Zomel: [-105   15  -43  -39  -13]
fov: [ -10  -30    2 -105   46]
Fet: [ -31 -105 -106    5  -30]
megar: [ -9   4   4  47 -12]
common fov Zomel:   [-105]
common Zomel fov:   [-105]
common Zomel Fet:   [-105]
common Fet Zomel:   [-105]
asked: [ -10  -30    2 -105   46]  fov
asked: [-105   15  -43  -39  -13]  Zomel

git: [-33  49 -62 -19  29 -54  10]
Fet: [-33  17  30  43  49  10  10]
fov: [-11  19 -27 -27 -28 -12  11]
Fuf: [-37  16  30  51 -36 -96 -36]
mirom: [-15   4 -18 -37 -11  21 -50]
gir: [ -5   0 -36 -34   9  24 -75]
megar: [  3   0 -36 -12   9  24 -75]
vul: [ 48  19 -39 -27 -28  49 -61]
common fov megar:   [-12]
common git vul:   [49]
common Fuf gir:   [-36]
asked: [-33  49 -62 -19  29 -54  10]  git
common Fuf mirom:   [-37]
common fov mirom:   [-11]
common Fet vul:   [49]

fov: [ 92  27 -39  -6  -5 -20  17 -15]
git: [ 92  37 -39  -9  -7 -28  28 -21]
mirom: [ 92  28 -29  -7  -5 -20  17 -15]
asked: [ 92  28 -29  -7  -5 -20  17 -15]  mirom
asked: [ 92  37 -39  -9  -7 -28  28 -21]  git

git: [  1   5   6  11  18  27  37  50   1  75  83  92  97  98 102 104 103 103
 104 107 101 106 106 103 105 106 105 103 105 106 105 105 106 105 106 102
 102 106 105 105 106 106 104 107 103 104 105 104 106 107]
vul: [ -1   0   0   0   0   0  -1  -1  -2  -2   0  -2   2   1  -1   0   1   0
   0   1  -1   0  -1  -1   2   0   1   0   1   1   1   1   2   4   2   5
   9  12  19  27  40  54  67  77  87  93  97 101 101 105]
nesub: [ -1   0   0   1  -2   1  -2  -2 106   1   1  -1   2   5   4  11  12 106
  31  43  56  67  79  87  91   0 100 102 103 106 104 104 106 105 107 105
 105 107 104 106 106 106 106  -2 105 103 104 105 105 105]
fov: [ -1   0   0   0   0   0  -1  -1  -2  -2   0  -2   2   1  -1   1   1   0
   0   1  -1   0  -1  -1   2   0   1   0   1   1   1   1   2   2   2   5
   9  12  19  27  40  54  67  77  87  93  97 101 101 105]
Zomel: [  0   0  -1   0   1   0  -1  -2  -1   1   2  -1   2   1   1   0   0   1
  -2   0  -1   0   0   1   0   1   1  -2   0   3   2   1   2   5   7   8
  12  21  30  43  56  69  80  89  95 100 102 101 103 102]
Fet: [ 33  48  60  73   3  92   2  99 100 103 104   1 104 104 105 105 106 106
 105 106 106 104 105 106 105 106 104 106 104 105 105 105 105 105 104 105
 105 105 106 104 104 105 106 104 104 106 106 104 106 105]
asked: [ 33  48  60  73   3  92   2  99 100 103 104   1 104 104 105 105 106 106
 105 106 106 104 105 106 105 106 104 106 104 105 105 105 105 105 104 105
 105 105 106 104 104 105 106 104 104 106 106 104 106 105]  Fet
asked: [ -1   0   0   0   0   0  -1  -1  -2  -2   0  -2   2   1  -1   0   1   0
   0   1  -1   0  -1  -1   2   0   1   0   1   1   1   1   2   4   2   5
   9  12  19  27  40  54  67  77  87  93  97 101 101 105]  vul
asked: [ -1   0   0   1  -2   1  -2  -2 106   1   1  -1   2   5   4  11  12 106
  31  43  56  67  79  87  91   0 100 102 103 106 104 104 106 105 107 105
 105 107 104 106 106 106 106  -2 105 103 104 105 105 105]  nesub
asked: [ -1   0   0   0   0   0  -1  -1  -2  -2   0  -2   2   1  -1   1   1   0
   0   1  -1   0  -1  -1   2   0   1   0   1   1   1   1   2   2   2   5
   9  12  19  27  40  54  67  77  87  93  97 101 101 105]  fov
asked: [  0   0  -1   0   1   0  -1  -2  -1   1   2  -1   2   1   1   0   0   1
  -2   0  -1   0   0   1   0   1   1  -2   0   3   2   1   2   5   7   8
  12  21  30  43  56  69  80  89  95 100 102 101 103 102]  Zomel

gir: [-20  61 -32  -2  26  29 -29  55  33   1 -10 -32  29 -24   5  52 -17  -8
 -29 -25 -29  26 -37   8 -14 -23 -50  40   2  -6 -26  26  40   1 -53]
fov: [-35  58 -57 -50 -14  19 -32  41  -4 -19 -17 -53  10 -53 -35  58 -50  13
 -57 -28  -8  12 -46   8  -5 -45 -48  50  -3  -6 -12  -5  41 -17 -38]
nesub: [-24  31 -24 -25  43  11  -1  31  18  21   6 -41  28 -27   0  23 -18   9
 -30 -36  -5  22 -26 -34   4 -15 -14  19 -32   5   4  38  24  17   3]
git: [ 26 -71  42  25  27 -13 -25 -57  17  26  19  28  -9  30  33 -62 -17  -9
  40  10  12 -12  32 -35   4  35  48 -61 -25   9   7  21  -7  10  10]
duf: [-20  61 -32  -2  26  29 -29  55  16   1 -10 -32  29 -24   5  52 -17  -8
 -29 -25  34  26 -37   8 -14 -23 -50 -61 -25   0  11  23 -52  29  47]
megar: [-35  63 -81 -83  37  83 -23  74  -8  15 -13 -91  44 -77 -62  25 -74  16
 -91 -65  -5  35 -64 -55  12 -63 -44  44 -49  30  37  18  56 -16  18]
Zomel: [-20  61 -32  -2  26  29 -29  55  16   1 -10 -18  29 -24   5  52  19  -8
 -29 -25 -29   3  10 -59  16   0  23 -52 -47  21  37 -12 -33  11  49]
Fet: [-16  11  -9 -17 -64  27 -11   3 -24 -36 -16  26 -17  -2 -39   8 -22  17
  -2  44  25  -8  18  18   4 -14   8  26  45   7  22 -53  17 -34   8]
asked: [ 26 -71  42  25  27 -13 -25 -57  17  26  19  28  -9  30  33 -62 -17  -9
  40  10  12 -12  32 -35   4  35  48 -61 -25   9   7  21  -7  10  10]  git
asked: [-24  31 -24 -25  43  11  -1  31  18  21   6 -41  28 -27   0  23 -18   9
 -30 -36  -5  22 -26 -34   4 -15 -14  19 -32   5   4  38  24  17   3]  nesub
asked: [-16  11  -9 -17 -64  27 -11   3 -24 -36 -16  26 -17  -2 -39   8 -22  17
  -2  44  25  -8  18  18   4 -14   8  26  45   7  22 -53  17 -34   8]  Fet
asked: [-35  58 -57 -50 -14  19 -32  41  -4 -19 -17 -53  10 -53 -35  58 -50  13
 -57 -28  -8  12 -46   8  -5 -45 -48  50  -3  -6 -12  -5  41 -17 -38]  fov

gir: [  67 -113  -42   18  -10   -6  -36   53  -47  -24    1   61    0   10
   27]
fov: [  6 -50 -26  41 -20  54  27 -32  30 -40 -53 -23  -6 -53  16]
duf: [ 48 -60 -15  39  -1  11 -35  25   3 -49 -19  -2 -86   1  -9]
mirom: [   0  -50   54  -13   25   13  -47   73  -23 -100    6   20   54  -18
   -7]
git: [ 40 -79 -38  31 -12  27 -46  21  -2 -26 -14  17  16 -11 -24]
Fet: [ 29  26   1  36  27  72 -74 -15  -5 -68  17  17   8 -27  11]
megar: [  3 -71  23  -6  11  17 -47  83 -43 -62 -10  30  59   4   1]
Laz: [ -7 -67  40 -21  39  23 -68  -6  20 -79 -30  -7   4 -85 -33]
Fuf: [ 14  72 -11  41   8  27 -38  36   8 -94 -53 -48  26  -5  -3]
Zomel: [ 32   4 -23   7  37   9 -66  40 -13 -92 -36 -29  28 -22 -40]
vul: [ 25 -52 -20  57  14  54 -85  -2  27 -35   0   1  52   2 -14]
nesub: [ 28 -31  45  -6  30 -10 -48  20   8 -96 -11 -15  42 -32 -39]
common duf gir:   [1]
common gir duf:   [1]
common Laz vul:   [-85]
common git Zomel:   [40]
common mirom nesub:   [20]
common Zomel git:   [40]

fov: [ 30 -43 -65  47  51 -72   7 -44  29  34 -53 -65   5 -58  -6 -39  -2  44
 -68  34  17 -15  25 -22  39  39  10 -68  31  37 -38  24  16 -33  38]
Zomel: [ 22 -12 -24  19  19 -36  -5   0   5  25 -16 -31 -10 -12  19 -21  -5   4
 -20   5  22  20  11 -31  12   4 -20 -21  -5  28 -39   8 -11   5  22]
vul: [ 11 -45 -58  39  40 -58  13 -43  28  31 -20 -59  10 -52   0 -22   7  32
 -55  30  20 -20  26 -28  34  21 -43 -56  25  18 -27 -21  16 -36  18]
megar: [ 65  72  36 -59 -49  -8 -96  63 -84 -51 -49  32 -98  48 -29 -81 -96 -39
  12 -79 -57  66 -81  22 -74   6 -43  20 -68  57 -75 -87 -87  73  52]
Fuf: [  6  -3 -11   0   5  -7  -5 -28   3 -25 -33   0   3 -24 -49 -20 -14  27
 -25   7 -36 -37 -14  41   3  35  42 -24  26  -1  18  -7  19 -26  24]
duf: [ 26 -62 -86  66  69 -87  26 -59  48  57 -53 -87  18 -75   9 -31  13  56
 -83  52  38 -21  47 -37  56  40   7 -82  43  38 -41  41  28 -46  40]
nesub: [ 21 -52 -73  52  55 -75  17 -52  37  43 -48 -73  12 -65   1 -30   7  46
 -71  41  26 -21  35 -30  45  34   7 -71  34  31 -35  32  22 -41  32]
git: [-24   1  14 -19 -24  14  -3  25 -16 -26  34   4 -10  24  38  20  -5 -43
  28 -21  22  26   0 -27 -19 -50 -49  28 -38 -19 -15  -6 -27  19 -27]
Laz: [ 33  37  18 -27 -21  -2 -44 -31 -38 -26 -26 -71 -44  21 -19 -39 -46 -12
   4 -35 -42  28 -38  20 -34  23 -13   9 -27  28 -30 -41 -37  33  28]
Fet: [-23 -28 -21  11  10  -6  21 -35  20   1  -3 -15  24 -29 -15  12  18  16
 -19  20  -2 -39  13   3  17   5  21 -21  24  -6  23  17  27 -37 -18]
asked: [-23 -28 -21  11  10  -6  21 -35  20   1  -3 -15  24 -29 -15  12  18  16
 -19  20  -2 -39  13   3  17   5  21 -21  24  -6  23  17  27 -37 -18]  Fet
asked: [ 11 -45 -58  39  40 -58  13 -43  28  31 -20 -59  10 -52   0 -22   7  32
 -55  30  20 -20  26 -28  34  21 -43 -56  25  18 -27 -21  16 -36  18]  vul
asked: [  6  -3 -11   0   5  -7  -5 -28   3 -25 -33   0   3 -24 -49 -20 -14  27
 -25   7 -36 -37 -14  41   3  35  42 -24  26  -1  18  -7  19 -26  24]  Fuf
asked: [ 22 -12 -24  19  19 -36  -5   0   5  25 -16 -31 -10 -12  19 -21  -5   4
 -20   5  22  20  11 -31  12   4 -20 -21  -5  28 -39   8 -11   5  22]  Zomel
asked: [ 65  72  36 -59 -49  -8 -96  63 -84 -51 -49  32 -98  48 -29 -81 -96 -39
  12 -79 -57  66 -81  22 -74   6 -43  20 -68  57 -75 -87 -87  73  52]  megar

gir: [ 85  61 -23 -42  27 -35  40  -1  16  -8  26  32   4   1]
Laz: [-76   9  -9  27  45  14 -19   8  25 -16 -57  66  26  25]
mirom: [ 31 -67 -51  56  -5 -25  65  16   6   9  -5  28  43  -5]
nesub: [ 76  65 -23 -53  27 -44  32   8  12  -1  17  42   4  -2]
git: [ -4 -42 -44  53 -19 -61  62  31  26  20 -40  22  27  -6]
duf: [-19 -10 -16  23 -21  16  49  40  30  29 -56  32   4  -6]
Fet: [ -4  15 -54  53 -19 -61 -15  28  26  20 -40  22  22  -6]
Zomel: [  7 -14  79  -3 -62  47   2 -10 -12  35  -4 -47 -43  34]
Fuf: [-52   2 -11  -9  45  24 -15  10  11 -10 -46  92  16  43]
common git mirom:   [31]
common Fuf Fet:   [-15]
common mirom duf:   [16]
asked: [ 76  65 -23 -53  27 -44  32   8  12  -1  17  42   4  -2]  nesub

git: [-20  -3 -27 -25  30  71   4 -12 -45 -32 -15 -17 -30   1  -1   9   7  71
 -25  22 -24 -28  -7 -41 -46 -30  53  21  26  37 -16 -36   0   9  32]
Fet: [-20  -3 -27 -18  30  71 -31 -12 -45  70 -15 -17 -36   1  -1  30 -12  28
 -25  22 -24 -28  -7 -41 -46  61  53  21  26 -30 -16 -36   0   9  32]
fov: [-20  -3 -27 -25  30  71   4 -12 -45 -32 -15 -17 -30   1  -1   9   7  28
 -25  22 -19   8 -51 -43 -30  71  61  58  89  52  43 -10  30 -17 -15]
asked: [-20  -3 -27 -18  30  71 -31 -12 -45  70 -15 -17 -36   1  -1  30 -12  28
 -25  22 -24 -28  -7 -41 -46  61  53  21  26 -30 -16 -36   0   9  32]  Fet
asked: [-20  -3 -27 -25  30  71   4 -12 -45 -32 -15 -17 -30   1  -1   9   7  28
 -25  22 -19   8 -51 -43 -30  71  61  58  89  52  43 -10  30 -17 -15]  fov
asked: [-20  -3 -27 -25  30  71   4 -12 -45 -32 -15 -17 -30   1  -1   9   7  71
 -25  22 -24 -28  -7 -41 -46 -30  53  21  26  37 -16 -36   0   9  32]  git

gir: [-16  80 -52   1  80 -28  78]
vul: [ 49  58  21  20 100 -12  97]
fov: [-28  63 -20   1  20 -29  50]
common vul fov:   [20]
common fov vul:   [20]

git: [  74   87   53    9  -21   51   34   -8   55   16   30   -6   11   -4
  -20   11   16  -42  -29  -45   22   36   37  -17   54  -65   62    2
   64   22 -112  -59   -8   21   -7]
gir: [  7   5   4  -8 -18   2   8  12   9  -8  10  -1   6  10  -2  -2   0  -4
   1  -4  -1  11 -15   3   7 -11  14   2  16   3 -13   0  -5  10  -9]
Zomel: [ 35  48  25  26  31  28   5 -38  14  -5  -6   0 -10   7  -6  13  22 -18
  -8 -24  18  -2  -8 -20  23 -14   5  -4   7   6 -47 -40   7 -12  -9]
asked: [  7   5   4  -8 -18   2   8  12   9  -8  10  -1   6  10  -2  -2   0  -4
   1  -4  -1  11 -15   3   7 -11  14   2  16   3 -13   0  -5  10  -9]  gir
asked: [ 35  48  25  26  31  28   5 -38  14  -5  -6   0 -10   7  -6  13  22 -18
  -8 -24  18  -2  -8 -20  23 -14   5  -4   7   6 -47 -40   7 -12  -9]  Zomel
asked: [  74   87   53    9  -21   51   34   -8   55   16   30   -6   11   -4
  -20   11   16  -42  -29  -45   22   36   37  -17   54  -65   62    2
   64   22 -112  -59   -8   21   -7]  git

gir: [ 21 -90 -87 -13]
nesub: [-31 -31 -57  10]
Fuf: [ 32  20 -18  15]
duf: [ -1  91  21 -25]
fov: [ -1  91  49 -21]
vul: [-1 91 -4 31]
megar: [-22 -13  35 -40]
Laz: [ 20 -12  90  37]
Zomel: [-17 -13  35 -40]
common Zomel gir:   [-13]
common Laz Fuf:   [20]

Zomel: [-68 -18  15 -44 -95 -27 -22  -1 -22  38]
mirom: [-95  -6  19 -36 -60 -29 -12   3 -18  45]
vul: [ 6 -2  4  3 18  7 -6 31 -2 -1]
megar: [ -64  -19   16  -47 -100    5  -24   -2   -4   37]
nesub: [ 16   0  11   5  63  21  16 103 -12  -5]
Fuf: [-44  -3  14 -18 -28 -14  -4   1  -6 -19]
Laz: [ -60  -57   17  -56 -101  -41  -16    4  -23   41]
Fet: [-73 -16  17  -5 -89 -27 -24  -1 -19  40]
fov: [ 15  47  62  39  27  35 -80 109 -41 -42]
common vul Fuf:   [-6]
common Laz fov:   [-41]
common Zomel fov:   [15]
common mirom nesub:   [-12]
common vul Fet:   [-1]

Laz: [-43 -49  32 -26 -37 -31   2 -14 -14 -20 -17  -9 -83 -43  -1  27  33   6
 -12  10  -7 -33 -22]
fov: [ -2  -9   2  16  -2  -9  13 -10   3 -17 -10 -10   9  -5  -8   0   3   8
   6  10  -9   1  -2]
git: [ 21  10  -9  -1  -7   8 -12  -7   6 -22   0  -8  16 -16 -25   6  16  11
  31  11 -14  12 -12]
nesub: [ -6  12 -13  -8  -1  -1  -5   1  -5  -7  12  -7  -6  37   1  -8  12  -8
   4   4  -9 -13  -9]
megar: [ -6  12 -13  -8  -1  -1  -5   1  -5  -7  12  -7  -6  37   1  -8  12  -8
   4   4  -9  -3 -15]
Fet: [ -8 -15 -13   2   0   4   9  25   3  34  -7  36  22 -10 -12  26 -25  -2
 -16  25  34   9  15]
duf: [ -9   4  22  18  -4  -7 -14   5  -6   4  30  10 -13   5   7  -8   2 -15
   5   5  11 -14  -6]
vul: [  1  -8  -3 -12 -10   4  -7   6   8   5  -6   9  -4  -2 -11  20   4   4
   2   9   8   5   3]
Zomel: [ 33  26  -4  -9  19  23 -11  -3 -12   9  -1  -6  19  -9  15 -18 -13   4
   1 -36  -6  22  13]
Fuf: [  0  -8   2 -26   0   0   3  -5  16   7 -17  -4 -19 -13 -17   0  -7   6
 -14 -18  -4   0 -14]
asked: [ -6  12 -13  -8  -1  -1  -5   1  -5  -7  12  -7  -6  37   1  -8  12  -8
   4   4  -9  -3 -15]  megar
asked: [ -6  12 -13  -8  -1  -1  -5   1  -5  -7  12  -7  -6  37   1  -8  12  -8
   4   4  -9 -13  -9]  nesub

vul: [-39  -6  20 -46 -11  12  42   1  11 -76  24 -29 -63   6 -25 -43 -33  14
 -30  94  14  17   4]
duf: [ 35  13 -27 106   3  -1 -37  53  13  54  -4 -51  12  20  47   5  -2  -1
  26 -22 -19 -13  -5]
git: [-26 -32 -18 -14 -49  -7 -32  22 -13   9  18  39  53 -60   1  41  -2   7
 -34 -40 -11 -53 -12]
nesub: [-52   4   4 -76  -1 -27   3 -44 -13  -8  44  17  22 -35 -14  -9  47 -26
  -5 -10 -31 -54 -15]
Fuf: [-34 -14  39 -87   5  -5  47 -35 -12 -37 -13  56 -12 -10 -39 -19  -7  -2
 -31  12  16  14   9]
Fet: [-40  -9  17 -41  -2  19  35  -6  12 -52  22 -25 -53   5 -24 -13 -31  10
 -24  96  28  18  -5]
gir: [ -10   43  -17   16   28  -20  -12  -18   31   24   15 -102   -5   27
   38  -35  -10  -40   57    2  -53  -11  -12]
megar: [-11  37  -1 -43  51 -22 -10 -62   2  29 -12  18  22  -3  14  -2   2 -48
  59 -40 -52 -16  -8]
fov: [-40  -9  17 -41  -2  19  35  -6 -10 -52  22 -25 -53   5 -24 -37 -31  10
 -24  96  28  18  -1]
Laz: [ 65  -1  -4  21  11  15  -8   5 -22  16 -59  86   9   7 -18  39 -21   7
  15 -41  41  51  41]
Zomel: [ 12  17  12 -54  61   1  21 -78 -13   9 -49  52 -15  10 -18  -6 -35 -17
  39 -13 -11  48  20]
asked: [-40  -9  17 -41  -2  19  35  -6  12 -52  22 -25 -53   5 -24 -13 -31  10
 -24  96  28  18  -5]  Fet
common megar Zomel:   [-11]

megar: [51  1 -3  3  1  2 -3 -2  2  2  2  4 -3  3  5  0  1  0 -2 -7  0  2 -9  2
  0  3 -1  1 -5 -2 -1 -1]
duf: [  1   2  -5   6   0   2  -3  -3   5   5   8   7  -5   5  11   0   2   0
  -8 -16   0   3 -11   5  -1   5  -1   3  -9  -6  -2  -3]
fov: [47  2 -3  4  1  1 -2 -1  3  3  3  3 -2  2  4  0  1 -1 -3 -6  0  1 -8  2
  0  2 -1  1 -7 -3 -1 -2]
nesub: [ 96   2  -9   3   4   4  -5  -5   3   5   6   7  -4   4   9  -2   2   0
  -6 -12   1   3 -16   4  -1   4  -1   4  -8  -4  -2  -3]
vul: [ 8 -2 -1  2  4  8 -3 -1  4 -2  3  6 -6  2  3  0  0  1 -4 -7  0  5 -3  2
  0 -1 -1  3 -3 -2 -2  0]
mirom: [43  2 -2  3  1  1 -2 -2  2 -6  2  2 -1  2  3  0  1 -1 -2 -5  0  0 -8  2
  0  3 -1  0 -4 -3 -1 -2]
git: [-23   0   2   2   1  -1  -2   0  -3   0  -1  -2   2  -2  -3   3   0  -4
   1   3   1  -3   2   0   0   1  -1  -1  -1  -1   1  -1]
gir: [14 -2 -1  2  5  7 -4 -3  3 -3  3  5 -8  2  4  0  0  2 -3 -6  0  4 -3  2
  0 -1 -1  3 -4 -3 -3  0]
Zomel: [32 -2 -2  2  4  7 -3 -2  3 -2  4  5 -6  4  4 -1  1  2 -6 -7  0  6 -6  2
  0  0 -1  4 -6 -2 -2  0]
asked: [47  2 -3  4  1  1 -2 -1  3  3  3  3 -2  2  4  0  1 -1 -3 -6  0  1 -8  2
  0  2 -1  1 -7 -3 -1 -2]  fov
asked: [  1   2  -5   6   0   2  -3  -3   5   5   8   7  -5   5  11   0   2   0
  -8 -16   0   3 -11   5  -1   5  -1   3  -9  -6  -2  -3]  duf
asked: [51  1 -3  3  1  2 -3 -2  2  2  2  4 -3  3  5  0  1  0 -2 -7  0  2 -9  2
  0  3 -1  1 -5 -2 -1 -1]  megar
asked: [ 96   2  -9   3   4   4  -5  -5   3   5   6   7  -4   4   9  -2   2   0
  -6 -12   1   3 -16   4  -1   4  -1   4  -8  -4  -2  -3]  nesub

fov: [-56  39 -11 -38 -26 -55  36   5 -48  12 -63  28  22  17  57 -71 -44  18
 -64 -68 -22  50  16 -62 -39 -64 -25  15 -39 -44  36]
duf: [-26 -67  35  50  45  62 -73   5  39 -62  59   3 -37   3 -29  62  44  19
  63  60  25 -30 -75  55   7 -55  22  68 -43 -13  57]
gir: [-26 -67  35  50  45  62 -73   5  39 -62  59   3 -37   3  58  62 -26  19
  63  60  25 -30 -75  55   7  54   0 -65  40  34 -18]
asked: [-26 -67  35  50  45  62 -73   5  39 -62  59   3 -37   3 -29  62  44  19
  63  60  25 -30 -75  55   7 -55  22  68 -43 -13  57]  duf
asked: [-56  39 -11 -38 -26 -55  36   5 -48  12 -63  28  22  17  57 -71 -44  18
 -64 -68 -22  50  16 -62 -39 -64 -25  15 -39 -44  36]  fov
asked: [-26 -67  35  50  45  62 -73   5  39 -62  59   3 -37   3  58  62 -26  19
  63  60  25 -30 -75  55   7  54   0 -65  40  34 -18]  gir

fov: [  0 -42  38 -16  29  30  -5  32  39  -1  31  -6]
mirom: [ 19  96 -67  49 -48 -71 -42 -37  43   4  -5  17]
gir: [ 19  -7  -6  49 -48 -71 -23 -37  43 -41 -73  17]
common gir fov:   [-6]
common fov gir:   [-6]
asked: [  0 -42  38 -16  29  30  -5  32  39  -1  31  -6]  fov
asked: [ 19  -7  -6  49 -48 -71 -23 -37  43 -41 -73  17]  gir

